Small tables with named rows and columns. After each table, cells are looked up by row and column.

Table gid
         vidumos  met  kates  zanodad  rivuva  satofal
det          584  668    482      321     443      692
mubub        533  359    577      726     697      338
lepab        390  427    430      562     331      421
zolorif      497  639    519      456     430      632
mav          636  347    382      384     535      411
lub          581  549    535      484     577      557
tos          397  747    598      561     385      695
lesanu       451  348    576      788     630      311
bur          424  395    582      776     586      354
gomod        472  225    537      813     666      201
nazov        353  705    634      672     418      635

What is the met of lub in gid? 549
What is the rivuva of lesanu in gid? 630
What is the kates of nazov in gid? 634
What is the vidumos of lub in gid? 581
What is the rivuva of nazov in gid? 418
What is the zanodad of nazov in gid? 672
What is the satofal of lepab in gid? 421
What is the met of mubub in gid? 359
What is the met of lesanu in gid? 348
What is the kates of mubub in gid? 577
What is the zanodad of lesanu in gid? 788
What is the rivuva of bur in gid? 586
What is the zanodad of lub in gid? 484

zok:
|  | kef | nuz |
|---|---|---|
| vobaz | 3521 | 4684 |
| dufamet | 3816 | 4775 |
| vusizi | 3816 | 9384 |
| gariris | 3857 | 8208 |
| memafu | 3753 | 5346 |
| kefor | 3923 | 4624 |
| fitu | 3835 | 4639 |
| nuvakup | 5581 | 4794 |
| pubi | 4571 | 4116 |
| sep | 6036 | 4644 |
| zef | 5506 | 4815 |
| bapim | 5651 | 4820 |
| tik | 5579 | 422 |

fitu, kef: 3835
dufamet, kef: 3816
memafu, kef: 3753
nuvakup, kef: 5581
vusizi, kef: 3816
gariris, kef: 3857
sep, kef: 6036
kefor, nuz: 4624
vobaz, nuz: 4684
vobaz, kef: 3521
pubi, nuz: 4116
tik, kef: 5579
zef, nuz: 4815
gariris, nuz: 8208
memafu, nuz: 5346
vusizi, nuz: 9384
dufamet, nuz: 4775
fitu, nuz: 4639

Table bemebuz
         per  deziri  tav
vavuf    116     114   54
dop      125     120   30
sunedet  164     141  146
viki     180     164  251
kat       88     178  167
manire   177     165  108
rikam    117     148  220
por      143      92  150
mabas    117     215  219
kinel    108     151  219
rek      123     166  218
dubul    130     230  233
zat      182     154  167
zapad    157     128  109

What is the per of zapad in bemebuz?
157
What is the deziri of por in bemebuz?
92
What is the deziri of sunedet in bemebuz?
141
What is the tav of rikam in bemebuz?
220
What is the tav of dop in bemebuz?
30
What is the tav of mabas in bemebuz?
219
What is the per of vavuf in bemebuz?
116
What is the tav of rek in bemebuz?
218
What is the deziri of vavuf in bemebuz?
114
What is the deziri of kat in bemebuz?
178
What is the per of rek in bemebuz?
123
What is the per of sunedet in bemebuz?
164
What is the tav of dubul in bemebuz?
233
What is the deziri of zapad in bemebuz?
128
What is the deziri of zat in bemebuz?
154
What is the tav of manire in bemebuz?
108
What is the per of dop in bemebuz?
125
What is the per of manire in bemebuz?
177
What is the tav of zat in bemebuz?
167
What is the deziri of viki in bemebuz?
164
Which row has the largest deziri? dubul

ginaror:
|  | lek | faregim | lir |
|---|---|---|---|
| dad | 211 | 99 | 142 |
| lugogu | 191 | 112 | 156 |
| nomitib | 136 | 131 | 63 |
| kesen | 133 | 138 | 77 |
| nozezil | 135 | 106 | 132 |
| tig | 121 | 104 | 148 |
| vep | 130 | 101 | 147 |
| fopor | 143 | 171 | 129 |
| nevake | 166 | 126 | 158 |
| ketumo | 48 | 176 | 121 |
| vig | 141 | 170 | 134 |
| lov | 144 | 170 | 130 |
| sudomi | 135 | 146 | 207 |

dad, faregim: 99
nomitib, lir: 63
lov, lek: 144
vep, lir: 147
kesen, lir: 77
lugogu, lek: 191
sudomi, lek: 135
nomitib, faregim: 131
ketumo, lek: 48
nevake, faregim: 126
sudomi, faregim: 146
lugogu, faregim: 112
vig, faregim: 170

gop:
         zopug  vonunus  kodofen  gif  luru  pozilaf  sitipu  latad
mor         65      138       81  124    71      104     142    146
pokadug     57      150      163  130   124      159     139    132
pofup      143      135      135  119    80      150     105    122
tok        158      128      135  149   217      131      94    113
luv        244      115      134  119   108      160      96    145
palog      213      153      104  102   174      137     125    104
purukug     83      103      135  114   123      118     161    160
bar        145      129      106   80   119      133      92    167
pagen       95      124      154  143   156      113     104    156
pelo       198      131      111  155    85      138     137     96
zisef       28      150      113  201   144      138     125    140
seb        159      130      140  124   160      169     143    155

What is the pozilaf of purukug in gop? 118
What is the zopug of seb in gop? 159
What is the vonunus of purukug in gop? 103
What is the kodofen of pokadug in gop? 163
What is the luru of luv in gop? 108
What is the kodofen of palog in gop? 104
What is the luru of seb in gop? 160
What is the zopug of bar in gop? 145
What is the vonunus of pagen in gop? 124
What is the kodofen of mor in gop? 81
What is the sitipu of palog in gop? 125
What is the sitipu of luv in gop? 96
What is the sitipu of pagen in gop? 104
Row with the largest zopug: luv

Table fir
        serama  raderu  pip  lup
bof         44      77  178  133
tamede     215     169   74  108
taso        85      89  104  142

tamede, serama -> 215
taso, raderu -> 89
bof, raderu -> 77
taso, lup -> 142
bof, lup -> 133
tamede, lup -> 108
bof, serama -> 44
bof, pip -> 178
tamede, pip -> 74
taso, pip -> 104
tamede, raderu -> 169
taso, serama -> 85

Table kape
|  | guf | piza | lufan | faz | ruka | lamima | dum |
|---|---|---|---|---|---|---|---|
| pemid | -87 | -30 | -15 | -15 | 7 | 31 | -58 |
| rop | 1 | -42 | -51 | -52 | 45 | -27 | 96 |
| gibiki | -67 | -5 | 14 | 14 | -24 | 25 | -71 |
| fiv | -67 | -17 | -1 | -1 | -9 | 12 | -20 |
| tor | 40 | 41 | 42 | 43 | -55 | -9 | -59 |

rop, lufan => -51
rop, piza => -42
fiv, piza => -17
tor, ruka => -55
tor, piza => 41
gibiki, piza => -5
gibiki, guf => -67
rop, ruka => 45
pemid, faz => -15
fiv, dum => -20
rop, lamima => -27
tor, guf => 40
fiv, lufan => -1
gibiki, lufan => 14
pemid, piza => -30
pemid, guf => -87
Which row has the largest dum? rop

